Each scene shows the same named points in several views, each turned, perhaps mirrored, and shifted as a whole.
A view may leave some points out. In some views, one point has been moved. Which views, in the order they come, and which point in each? Write - if no view has one.

-- scene 1 --
view 1:
  j671 [-17 -11 -17 -26  23]
  j688 [-27   3 -18 -32   3]
  j973 [ 22   9 -39  -6  -5]
  j681 [-22   7 -34  -7   3]
  j104 [-14  -8 -12 -11   8]
  j555 [-16 -23 -25   1  11]
  j26 [-22  -4 -25 -23  37]
  j478 [-36   1  -7 -14  -4]
  j500 [-23  -2 -22 -11  14]
  j624 [  8 -14 -24 -31  14]
  j290 [-29  -2 -20 -10  26]
view 2:
  j478 [ 58  12  11 -66  11]
  j624 [ 33   7 -21 -34  28]
  j973 [ 73  11 -31 -18  22]
  j688 [ 48   2  12 -50  21]
  j500 [ 47  21   4 -43   9]
  j104 [ 47  19  -8 -51  14]
  j555 [ 42  24 -13 -45  -7]
  j26 [ 28  28  13 -30  16]
  j290 [ 41  28  13 -43   8]
  j681 [ 63  13   6 -35   5]
view 3:
  j500 [ 45 -58  69   0 -15]
  j624 [ 32 -45  37  -3  -4]
  j555 [ 44 -63  51  18 -18]
  j104 [ 46 -54  56   7 -23]
  j290 [ 37 -65  76  -2 -16]
  j688 [ 34 -35  72   1 -22]
  j26 [ 22 -65  69 -11  -8]
  j681 [ 59 -47  75  -4 -10]
  j671 [ 26 -55  59  -2 -15]
  j973 [ 75 -43  36 -19   0]
view 4:
  j26 [-27  46 -18  43 -21]
  j500 [-16  40 -32  57  -6]
  j688 [ -1  36 -29  64 -22]
  j290 [-28  41 -33  53 -14]
  j681 [-10  51 -34  71  -2]
  j104 [ -7  32 -33  49  -1]
  j671 [-14  34 -19  45 -16]
view 5:
  j290 [ 25  -6  30 -23 -27]
  j500 [ 26   1  28 -23 -37]
  j104 [ 21  -2  21 -16 -50]
  j555 [ 27  14  27  -2 -39]
  j478 [  1  -2  36 -29 -47]
  j624 [ 33   3  -6 -23 -51]
  j688 [  9   0  20 -41 -42]
  j681 [ 29  13  38 -35 -45]
view 6:
  j104 [  3 -39 -13 -20 -36]
  j500 [  7 -30  -6 -33 -34]
  j624 [-29 -23 -11 -21 -44]
  j26 [-13 -17  -3 -40 -28]
  j671 [-13 -29  -6 -27 -30]
  j290 [  2 -28  -4 -43 -27]
  j478 [ 16 -50   2 -24 -20]
  j555 [  2 -43 -17 -39 -52]
view 7:
  j688 [ -4 -13 -45  23  -1]
  j671 [-11  -4 -39   0  -2]
  j624 [ -7  -3 -16   1  16]
  j973 [17  6  9 22  3]
  j104 [ -9 -13 -24   8 -11]
  j555 [-22   3 -16   9 -22]
  j681 [  3   6 -29  28 -18]
  j500 [ -6  -1 -34  12 -16]
  j478 [ -7 -22 -41  25 -21]
Moved in: view 3, view 6
  view 3 moved: j555
  view 6 moved: j624
